(in the rows, 128 means zero)
One turn moves each row of this set onto another row. After a few examples, where does it send each row asked below?
tuli: [ 95 101 131 164 136 123 141 133 121 140 138 120  73 106 155  95 116 111
 123 143 130 123 148 131 128 128 150 116 148 136 139 156 113 147 161]
munar: [124 137 155 149 180 142 147 147 120 155 124 120 141 144 145  82 161 124
 151 130 153  94 129 128 161 126 151 100 124  97 137 148 113 133 137]
Dag: [108 118 155 147 178 160 139 160 114 146 102 133 121 114 143  99 162 118
 170 119 132 102 135  99 145 149 161  99 144  93 128 136 120 106 145]
goko: [105 120 140 156 149 154 130 146 128 118 123 131 117 130 150 111 149 111
 178 125 131 118 151 131 141 179 137 104 145  97 143 150 130 115 163]
kob: [101 102 121 146 137 129 139 142 122 129 122 141  69 111 134  77 102 110
 115 131 103 133 149 117 120 119 149 118 129 131 133 152 114 126 151]
seve: [120  92 150 146 170 124 129 129 135 126 107 110 129 137 148  64 157 114
 151 129 108 103 139 139 170 126 120 110 123  88 121 138 122 134 143]
zefa: [100 113 123 150 150 131 143 149 121 157 119 143  68 107 140  73 115 105
 118 138 100 140 147 106 118 121 152 117 124 121 125 152 119 142 148]
Rekor: [122 100 153 137 162 153 138 148 125 146 109 141 132 115 169 115 129 119
 161 121 138 102 138 137 163 166 138 113 165  95 134 156 127 145 153]
fol: [143 104 131 128 174 144 116 144 136 152 106 139 142 134 141 104 137 125
 162 138 153 108 144 125 156 154 116 123 130  94 118 172 121 143 136]
Bogo: [145  89 150 131 159 134 125 140 136 148  96 144 134 122 135  90 156 131
 159 140 121 101 139 129 158 122 134 119 117  97 108 151 122 110 116]
fet: [130 128 157 119 142 153 155 164 118 141 115 167 124 122 153 102 117 132
 156 114 110 112 144 125 159 140 145 110 148  95 148 150 130 129 141]
gar: [146 127 147 111 174 142 135 151 108 143 112 148 125 134 126  93 147 121
 151 104 135  98 124 103 146 116 143  96 145  90 129 137 101 123 136]
sike: [123  99 127 152 149 138 132 128 114 140 126 134  72 105 134  75 136 117
 122 158 123 131 139 116  98 122 142  89 130 131 118 149 106 151 134]
rori: [129 122 166 138 142 158 145 156 111 129 106 155 132 127 147  84 148 141
 157 152 116 107 148 129 153 125 142  94 119 107 137 146 126 118 116]
zus: [109  96 109 139 150 121 126 132 121 139 133 123  80 121 139  88 110 108
 120 133 136 129 147 117 115 128 123 119 144 131 133 170  98 161 147]
lodu: [115  91 114 152 149 119 140 138 138 166 138 123  69 104 134  95 140  98
 125 135 136 129 140 127 117 126 150 116 127 128 110 152 108 135 133]
luz: [103 108 133 159 143 126 136 128 112 159 132 142  74 113 161  97 130 105
 117 149 123 125 136 132 122 123 159 118 151 136 130 153 108 153 165]
mive: [126 105 145 136 182 138 145 131 139 145 101 135 142 143 149  70 144 125
 148 115 114  99 120 115 152 145 163 118 146  81 124 153 105 118 151]
besu: [113 106 125 156 141 134 121 126 111 129 128 135  75 110 129  83 134 114
 123 156 128 125 144 124 104 115 138 107 119 147 132 156 115 134 139]
gem: [103  98 103 141 155 134 134 144 121 148 124 136  83 132 142  86 117  96
 114 142 136 136 142 122 114 138 143 114 144 129 123 163  86 156 143]
loda: [118 114 143 118 135 141 125 155 106 119 110 156 110 132 140 111 146 104
 166 100 105 110 141 119 150 129 132 107 153 100 140 126 110 105 147]
Levuk: [150 116 131 134 161 125 124 118 150 124 127 134 122 143 132  87 135 127
 163 122 121 118 141 133 142 158 119 120 136  79 132 164 125 133 167]
bop: [124 140 150 134 147 135 123 154 102 131 124 136 119 148 137  88 160 115
 158 132 126 107 151 128 164 104 111 103 114 107 145 135 120 133 137]
lir: [ 99  82 116 153 151 118 123 133 129 150 126 115  75 101 136  89 135  97
 126 129 125 124 142 122 118 119 135 125 124 137 118 157 115 133 131]
kekin: [142 143 146 140 173 149 132 134 125 148 120 152 130 140 136  96 149 140
 168 134 137 107 132 100 131 152 154 113 142  91 139 163 119 122 168]

kob goes to zus
seve goes to loda
Rekor goes to Bogo
And these:
gar goes to kekin
luz goes to lodu

One turn moves each row of this set onto another row. After a few examples, where does it send each row asked below?
ritab: [115 107 117 142 101 125 133 155 114 118 136 142 109 119 109 124 123 112
 144 127]
tirun: [113 139 145 131 115  87 137 121 118 122 125 138 134 135 102 129 131 131
 150  94]
Bil: [120 110 110 150 103 143 131 154 130 125 135 137 134 126 144 136 127 110
 138 142]
nakar: [121 128 123 136 113 112 137 142 100 124 135 159 123 136  96 120 132 121
 151 102]
kem: [148 150 116 160 125 141 135 122 135 136 138 129 152 135 141 142 128 111
 126 112]
lurat: [131 138 106 155 112 142 137 135 140 130 132 123 133 108 133 140 118 109
 124 134]
Vabu: [137 140 132 104 146 126 125 115 137 116 127 142 149 150 104 141 151 150
 117 147]
fidev: [127 135 112 153  99 129 136 136 119 123 129 125 107 103 105 124 117 114
 130 139]
zusu: [135 119 143 123 127 130 109 132 140 100 141 124 119 146 118 134 140 142
 107 163]
nogos: [129 116 152 115 130 134 122 116 141 114 130 102 113 155 126 124 122 147
 126 162]
Visaf: [135 125 109 148 112 137 132 137 126 136 136 149 162 148 147 145 139 116
 146 124]
pela: [129 133 150  97 151 123 135 109 138 117 128 120 118 153 102 118 124 146
 134 127]
nisu: [126 134 122 130 105 105 141 127  82 142 118 132 117 136 109 124 127 123
 136 113]
Loke: [143 135 125 141 111 114 134 118  91 145 125 135 139 160 135 132 129 125
 135  98]
Ton: [124 112 103 133 114 134 139 148 122 143 125 116 125 121 151 138 115 113
 122 118]
garop: [117 130 128 143 108 117 131 127 149 132 123 123 163 136 158 147 132 126
 138 130]
Bafe: [136 138 143  99 149 129 134 100 139 131 120 121 138 159 115 128 131 151
 136 142]
lam: [106 113 132 142  95 114 129 143 146 120 126 113 129 118 142 141 118 119
 134 142]
mul: [139 137 131 135 124 108 124 126 119 143 136 155 148 163 115 140 138 139
 135  88]
guni: [116 115 120 138  93 110 122 154 122 131 129 132 101 120 104 128 120 134
 127 140]
lak: [139 151 126 153 105 114 134 122 102 124 135 136 113 123  88 119 126 120
 137 112]
meru: [134 128 112 137 123 131 122 137 145 148 130 143 162 148 146 154 131 136
 128 114]
leme: [136 123 118 142 120 131 134 132 116 143 129 123 144 148 161 142 123 117
 125 102]
tugo: [134 134 137 102 152 119 122 124 136 105 135 141 128 143  89 134 144 143
 115 130]
kogig: [119 113 105 139 101 130 121 152 147 141 124 127 132 124 140 148 122 131
 121 147]
Gepo: [130 121 148 112 140 125 113 135 140  96 144 130 110 140  98 130 138 139
 109 139]
Vare: [134 138 119 140 120 122 137 127 108 136 132 163 154 152 118 133 143 124
 153 101]
livof: [115 121 106 126 104 115 145 144 102 140 115 122 109 115 117 127 116 116
 127 124]
zati: [123 144 137 134 119 102 136 113 132 135 125 141 169 146 132 143 138 130
 148 101]
mov: [150 157 127 157 120 123 132 114 111 131 138 144 142 143 113 133 133 120
 136  95]
Mis: [143 150 137 111 146 123 127  98 134 134 129 129 143 158 112 133 137 142
 129 155]
veniz: [129 120 156 107 139 125 127 120 139 111 135 107 103 150 110 118 120 143
 130 139]
Vope: [102 120 144 133  98  94 133 140 127 112 129 121 111 116 108 126 120 123
 141 118]
sipat: [134 128 143 110 135 135 127 104 142 129 122 109 138 160 131 132 130 149
 130 165]
didop: [135 146 141  97 153 118 133 106 130 126 133 132 119 145  90 125 129 138
 132 136]
dol: [126 129 135 136 107  95 122 139 103 131 133 145 109 141  88 128 131 140
 134 104]
Vovan: [139 133 132 117 130 133 115 120 140 112 131 129 143 151 120 143 147 147
 110 172]
kotaf: [143 135 140 124 134 133 114 108 141 127 138 117 131 159 135 136 131 137
 119 170]
Visaz: [134 120 146 122 137 134 116 123 147 113 145 108 104 144 125 128 120 130
 116 162]
pitu: [131 128 149 105 150 124 127 123 141 111 142 120  97 135  97 121 119 130
 123 140]

tugo goes to Gepo
kem goes to mov
And these:
dol goes to guni
kotaf goes to Mis
Loke goes to nisu
nakar goes to ritab
garop goes to zati
Bafe goes to pela

One turn moves each row of this set onto another row. After a few examples, where does it send each row asked below?
vuvu: [160 126 114 125 121 121 144 118 125 106 118 117 109 132 132 135 112 126
 126 133 121 125 118  98 116 156 114 159 175 143 127]
Tolo: [145 133 128 132 109 146 134 119 116 116 139 158 103 123  94 152 151 140
 137 126 142 113 129 112 119 141 128 169 154 138 115]
Kos: [135 130 113 119 118 146 139  97 114 114 110 139 124 125 125 130 145 118
 156 149 148 129 126 101 116 149 137 153 166 168 125]
dati: [131 143 122 130 169 133 130 114 131 105 107 144 110 109 134 108 151 147
 120 106 145 138 153 138 115 130 110  98 143 132 141]
deto: [133 146 159 132 163 136 106 147 113 119 142 131 121 114 147 103 156 133
 125 137 146 147 126 157  91 136 117 127 148 149 119]
Surav: [138 134 112 117 164 124 137 119 128 107 109 136 116 124 140  91 136 124
 123 102 133 140 158 141 136 126 103 103 142 140 144]
fada: [141 130 149 129 147 131 114 139 111 123 142 122 117 136 159  85 145 113
 130 142 147 154 133 156 114 124 115 120 146 163 125]
ril: [136 127 143 124 122 122 118 125 105 109 133 184 107 115 115 119 131 120
 111 143 144 152 146 142 117 120  80 151 152 124 159]
Febe: [145 122 142 137 157 120 125 133 113 113 154 115 120 106 148  97 142 130
 124 133 154 163 130 160 111 131 114 127 144 135 124]
dedo: [157 155 131 133 120 137 145 112 122 116 132 127 101 122 102 140 146 134
 141 127 127 104 119 110 128 149 142 142 152 142 118]
vub: [116 140 119 111 164 140 129 124 138 110  95 147 108 131 145 101 146 128
 132 125 132 130 152 144 113 127 106  98 141 149 141]
ruf: [132 138 134 128 116 160 115 113  93 125 132 157 118 127 104  91 115 106
 121 135 156 144 152 142 109 129 100 142 127 124 158]
legu: [146 157 123 127 131 148 115 149  94 109 142 153 105 127 123 133 133 107
 116 139 145 125 162 146 111 105  93 149 135 128 158]
vog: [159 118 115 139  96 136 137 123 119 117 126 132 108 138 109 132 109 130
 125 126 138 128 121 109 134 145 118 169 162 126 134]
todel: [134 124 111 120 106 157 118 125 103 118 119 140 117 145 118 137 130 116
 144 146 150 118 136 101 126 138 128 168 167 160 129]

ruf goes to ril
fada goes to Febe
Surav goes to dati
And these:
Tolo goes to todel
Kos goes to vuvu

One turn moves each row of this set onto another row. After a few examples, where does it send each row asked below?
maras: [129 112  99 151  95 125 123 152 143 124 122 135 110 104 109  99 113 128]
Savak: [120 135 158 157 133 131 140 146 132 139 117 118 138 145 112 144 145 143]
melu: [130 140 151 153 139 108 141 151 150 153 134 115 127 149 102 138 110 117]
suzu: [132 120 106 158  84 120 122 163 150 136 117 134 119 106 112 102 121 130]
fafup: [119 135 165 143 139 107 142 139 126 152 128 131 101 134 124 147 107 129]
lepif: [120 139 141 159 153 111 138 143 132 145 151 110 125 149 118 138 128 115]
vin: [121 140  90 153  99 134 126 117 134 111 129 145 112 119 120 134 115 147]
kofa: [113 130 145 152 147  90 127 158 128 131 138 129 121 135 117 152 137 125]
tur: [126 127  91 156  91 110 124 116 134 141 132 129 117 114 125 103 134 141]
zam: [114 133  90 152  95 125 123 120 131 111 124 136 108 105 126 131 107 133]
nopi: [124 123 151 154 140 138 151 157 134 136 148 115 131 132 112 139 146 127]
gilon: [123 135  90 152  98 129 120 129 133 103 125 144 114 106 116 129 121 139]
rolo: [124 122 163 150 149 108 139 149 126 150 124 133 104 140 126 129 122 138]
Div: [125 119 159 146 150 116 145 151 130 141 143 131 104 129 130 139 111 126]
fon: [126 133 150 158 152 114 122 146 137 131 124 124 129 155 110 147 113 126]
gamo: [143 122  98 150  91 132 120 155 143 132 129 139 107 112  92 104 118 134]
dav: [118 138 149 143 137  84 145 153 148 142 147 123 129 134 123 143 127 127]
rin: [137 121 102 148  82 123 120 149 144 131 120 133 116 105 101 103 123 135]
Tudo: [126 131  94 154  90 120 125 118 130 154 136 116 113 118 122 107 136 147]
kulif: [115 134  95 162  95 129 119 137 137 102 124 147 116 105 127 136 118 132]
nupas: [128 125 161 145 135  90 122 158 143 139 128 124 129 135 116 150 122 130]
Kol: [116 137 169 148 126 119 144 131 154 156 137 129 117 135 105 149 124 118]
fir: [119 135  93 149  84 113 131 118 131 139 133 120 114 108 126 113 135 141]
lar: [118 139  89 154  93 120 125 120 132 117 122 150 110 113 111 130 120 133]
vil: [121 141 157 147 124 135 159 148 145 141 132 119 136 135 105 156 126 128]
libi: [116 125 167 156 145 119 127 138 144 139 119 137 120 147 108 135 138 135]
zudi: [118 120 160 157 149 127 142 137 145 134 155 130 116 134 117 138 139 118]
duzu: [115 128  95 152  87 112 124 123 130 146 118 115 109 112 125 101 130 136]
tuke: [110 141  96 161  83 111 128 126 131 148 128 117 116 110 136 115 136 134]
rilak: [141 117  95 152  86 121 119 143 139 128 131 138 112 104 102 110 120 126]

Tudo goes to vin
fafup goes to Div
And these:
fir goes to gilon
lar goes to rilak
suzu goes to tuke
duzu goes to zam
zudi goes to libi
dav goes to kofa
fon goes to melu
nopi goes to Savak

